D: rows in a few groups, each row roughly a mix of its group's directions (one row in no group)
D (149 x 10)
[[-16  -2   7 -29 -13  12  -9  26   1  -7]
 [-26  -5 -16 -14  13  12 -19   9  12 -15]
 [-34  -4  23 -13  -1 -16  -8  -6  -6   0]
 [ 13   3  12  -4 -17  -6  19  15 -26  18]
 [ -5   4  -8  -9 -24  -8 -31   6   6 -20]
 [ -4  18  -5  -2  13   6  -5  15   0 -38]
 [ 17  10  -9   3  13   2  14  29  15 -20]
 [ 17  31  -3   2   7 -11  15  11  18  12]
 [ -1  16  17  -2 -30  -8  -8   9  -7  24]
 [ 10 -17 -16  21   2   2   6  -1   1  33]
 [ -8  12   6   8 -13 -16  34  14 -12  -8]
 [ 12  25 -10  -3   3 -28   0 -11  22   0]
 [ 19  -4  -5  -5  -1  24   5  -6  30  17]
 [ 20 -22  -6   5  15  21 -12 -22   3  -2]
 [ -2 -18  21 -13 -28 -14   8   9  -1  15]
 [  3 -32  25   5   0  -6   8 -10 -19   8]
 [  7  23   7  -7 -25  -7  15 -12  15 -17]
 [  7  11 -12 -17  -9   5   3  35  -9  15]
 [ 10  -7  22 -21  -7 -11  27 -10   8 -10]
 [  9  10  16   6  33 -16  12  10   2  13]
 [-20  -7 -25   5   9  14  10 -26   6   9]
 [ 17  18 -15  20  15   5  11 -18  -1  17]
 [-20 -18  -1  24  -8   5  16  18   9 -14]
 [-24  -1 -23  11   1  -9  27 -13  -5   2]
 [  1   9  -6  20  -1   1 -12  33  22  -7]
 [  2  -1 -14  22  14  -3  -9  -4 -36  -1]
 [  2  15 -12  17   2 -30  25  -7   3  -3]
 [-25 -33   4  -6   8  13   3  -2   4  16]
 [ -9  26 -33 -13   2  -2  -8  -9   9   4]
 [-19   0 -15  -6   5  15 -18  -1  -2 -32]
 [-16  16  -1   0 -16 -15 -14  -5  31   7]
 [ 12  10   1  31 -21   1  18 -14   4  -6]
 [-14   5   0   0 -11   7  34 -18  21   1]
 [-30  21  -9   0  -7  -6   0   3  25 -11]
 [-13 -28   2   3  -5   0  17 -26  -9  14]
 [ -8   6   0 -21  26  22  16  -8 -17  -4]
 [-12   4  -7  20   0  13  22  15  -1 -28]
 [-10  22 -10   8 -22  -6   6 -31  -5   5]
 [  0   3 -13   1 -42  -3  -3 -15  -9   0]
 [-16 -10 -12  -7  24   5  10 -19  18 -18]
 [  1 -13  13 -15  31   7  13  17   6 -13]
 [ -9  18 -12   7 -12 -30  14 -10  17  -7]
 [-27  13  -1 -17   3 -22 -13  16 -14  -3]
 [  1  -5 -15  25  10   9  -9 -14  13 -28]
 [  0  -4  14 -18  -3  30 -10 -11  22  11]
 [ -1   7   6  33 -14 -12  -8   9 -13 -22]
 [-11  12  23  -4   0 -31   2  -9 -20  -8]
 [ 21   3  -7 -17  -3 -19  19   9   0 -26]
 [ -9  -3 -10   6  10  21   9 -21 -25 -20]
 [ -3  -6   6 -11  35  -5  -9  -8 -23  11]
 [ 12  -7  11   5  20 -13  20 -27  16   0]
 [ 11 -30 -15 -26  -4  -2   7  -1  -9 -14]
 [-15  -2  -9 -18 -13  -3  -5 -34 -15  -8]
 [ 14 -14  -5 -15 -29   6  16  -2  12 -18]
 [ -9  -3 -17  20  22 -20  12  22   0   1]
 [ -8   4  21  11   3 -24  28  -9  11  -8]
 [-16 -24  -3  -7  16  13  -4  26 -11 -11]
 [-10  11   4  -5  29 -18  -8  12 -20 -16]
 [ -7 -40  -2   5  10  18   5   9  -2  10]
 [  5   6 -10 -19  -4 -10  15  20  32   2]
 [ -5  19  22 -18 -20  -1  21   6  14  -6]
 [ -3  13 -27   7   5  22 -23   5  12   9]
 [ 25 -24   6  19  12   8  13 -12  10   8]
 [-21 -14 -10 -15 -33   9  -1  -9  -2   9]
 [ -7  -4  -4   3 -15   3 -12  15  40   6]
 [ -3 -13  -5  -2  16  20   3   2  36 -10]
 [ -8  -4 -19   9  13  30   9 -13  18  11]
 [ 24  21   2  11 -26 -16  -6  11  -2  -7]
 [ -2  18   5  20  -7 -16  24  18  17   2]
 [-19   1  -3  12  11  28  18  -9  20  -5]
 [-15  29  -7   5 -15 -11  -4 -16  23   4]
 [-20 -13 -11  -7 -17  20  -7  -2  -4 -28]
 [  3 -14  18  12  25 -16  14  -2  14 -18]
 [  0  12 -14  34  -9 -20   3  -3  15   5]
 [  0 -10  10  -3   0  30  -3   7 -33  -6]
 [  3  -2 -15 -23  -1   2  -1  28  26   4]
 [-28  12  -4 -11  17 -21  -4  11  13 -14]
 [  4  27 -20   5 -11 -11  19 -21  -5   5]
 [ -6  -7   8  12   2   0  18  -4 -18 -36]
 [ -9   3 -14   0 -20  35   2   7 -17   9]
 [-23  -2   0   3  -7  -2 -21 -25 -20  14]
 [-17  -3  -4   3  16  11  18  -9 -12 -32]
 [-10 -21  -6 -21  22  17  -2  16  12  -7]
 [  0   3  -7 -35 -21   0   3  -8  19 -12]
 [ 18   0  -1   9  22  12   1  12  18  28]
 [  9  -8 -31  -4  13 -12   5 -18 -14  16]
 [  7   0   5  15  10  17 -27   5 -23  17]
 [-18 -11  -4 -17  10  29 -18   3 -13  -9]
 [-15  29  11  13   6 -14 -14  10 -11  17]
 [ 11  30  11  -8   7  13  -1   9  27  -8]
 [-10  -3 -20 -27  22 -15 -14  -5  -9   1]
 [ 10 -21 -14   8   9  13 -30 -15  -8   8]
 [-10 -17  -3 -20  22  -2 -21   4 -23  -4]
 [  3  14  21  26  -4 -17  -8  12  -3  21]
 [ -5  -9  21  -7  18 -24  24  10  -7  -6]
 [  8 -28   1 -10  15  25 -18   6  -3   6]
 [  0  16   3 -19  27  -9  20 -19   3  -8]
 [ 17  -4  -6  35  16  -2   0  -5 -17  12]
 [-11  12  11   7  13   4 -29  13 -16  20]
 [ -2 -22  19   9  10   0  17 -11 -24 -17]
 [ -2   1  17   9 -27   3 -22 -18 -14  14]
 [  3 -12  -3  22  10   3   6 -15 -34 -11]
 [-18  -2  -1  18  11 -10  18  32  -2  -8]
 [  5  19  14   6  26 -28   6   9  -9   4]
 [ 10  15 -10 -14  18 -25  22   8   7   9]
 [  8   9   5  22  -8 -11  30 -16 -12 -12]
 [ 16   8  -1 -25 -17  22 -23  -5  -7   6]
 [ -6  29 -28  -4   9   8  11  -7  16   1]
 [-20  24   8  29  13  -8  -8   5  -7   6]
 [-19   5  19 -17  -4  -2   1  16  30   4]
 [-32 -21   5   5  -5   5 -10 -14 -21   1]
 [-16  -5  -6 -10 -13   7 -32 -22  -8  -9]
 [  6  12  17  11   8  -6 -12  -3  22  31]
 [  1  13  17  15  -1   3 -27 -17  -3  23]
 [  9  13 -13  14   9   5  -9 -18 -17 -30]
 [  6 -27  14   4  23   1   9 -24   2  -9]
 [ 16   2  -4 -16 -29 -15  12 -24   0   0]
 [ -2   1  -9 -21   8  14 -37   5  -8  -3]
 [ -5  -2  -5  -9  30  -3 -25  14 -19   0]
 [  8   4   4  11  28 -30  -8  -1   6 -15]
 [ -4   7   8   4   9   1   4  26   1 -36]
 [ 27   0  -7 -32  13 -10 -11   0  -4   8]
 [-17  -1  -3 -10  23  30   5  10 -10 -15]
 [ -6  23  19 -21  16   3  -3   2   7 -23]
 [ -1  19  32  -1   7 -13 -21  13  -6   6]
 [-16   9  -9  23  -2 -10 -12   8  -8 -31]
 [ -9 -12  21  -8  -4   8  -7 -36  -6  -9]
 [ 12   8  -6  -4  32 -29   2 -13   2  -2]
 [  7  25  -5  12 -26 -13  20   0  12  -6]
 [ -9 -14  -6  -7  36  -7  -2   2   7 -22]
 [-16  12 -30  -1  12  -6  -5 -20  -7 -18]
 [  6  13 -21  -2 -16   2   5   7 -36   5]
 [ -6 -14   3  14 -37 -14  11  -3  -3 -10]
 [  8   1  -6 -20 -30  -1  -3   3   0 -30]
 [ 17  10 -36 -14  -3   0  -8   5  -2 -17]
 [ -7   7 -12  -4   4  30 -10  22   8  22]
 [ 27   1  -5   8 -21   3   8 -17  25   4]
 [-14 -24  13  -6  -8   8  10  -7 -25 -19]
 [ 10   8  18  -9   6 -22  24  -7 -11 -21]
 [  6   1  19 -30  -6 -19 -14  15  10   7]
 [ 17  11 -14 -19  -8   2  23 -18  18 -11]
 [-15 -19  -5   9   3  26   5   2  18 -23]
 [ -6  19  -7  -7 -18 -20  -1 -30   7  -6]
 [ 32  10  16 -21  -6 -14  -2  10  10   4]
 [ -7 -30 -20 -13  16   0   4  14  12 -12]
 [ 12  32  -4   4  11   5   6  26   9 -10]
 [-17  10  30   9  24  -8  -9   7  -8   8]
 [ 13 -14  18  21   8  23  -7  14   5  17]
 [ -2 -26   9   3  28   5  -7   8  14 -20]]
one row of each group, then the others: which group is each in?
[ 14  26 -28   2  -6  -9  13  -2 -18   4] : U
[-23  24  -5   1   9 -25   3  19  -9   1] : Y
[ 12  19   3  -4   0  -8 -26  24  10 -18] : L
[  4 -20   7 -10  30   1 -14  13 -11  18] : B

[-19  -7 -25   9  21  23  -2   7   0 -13] : B
[-30 -13   1 -17  20  -1   7 -17   8 -11] : U
[  6  22  -5 -23 -14  -2 -17   5  21  15] : Y
[ -2  27 -20   2  14 -24 -12  -2  11  -8] : U
[  0   9 -36  -5  13  12   0 -22   4   6] : B
[  0 -16 -11 -11  14  20 -10  31   1 -10] : U
[ -1  14  34 -16  -1 -22  -4  -9  -8  -2] : B
[  2   7  18  -8 -15 -13  14  33  10  -7] : L
[ 13  40 -20   0   3   7  -3   6   7  -2] : L
[ 13  12   0  30  -2   6  11  22 -20   4] : Y
[-13  -5  19   8 -17  -4   1  31 -19  -8] : U
[-17 -26  17   0  12  24  14   0  11   0] : B
[ 10   6 -32   5  -4   8   0 -22   7  22] : B
[  5  -5 -11 -30 -22  -3  -2 -21  -6 -15] : B
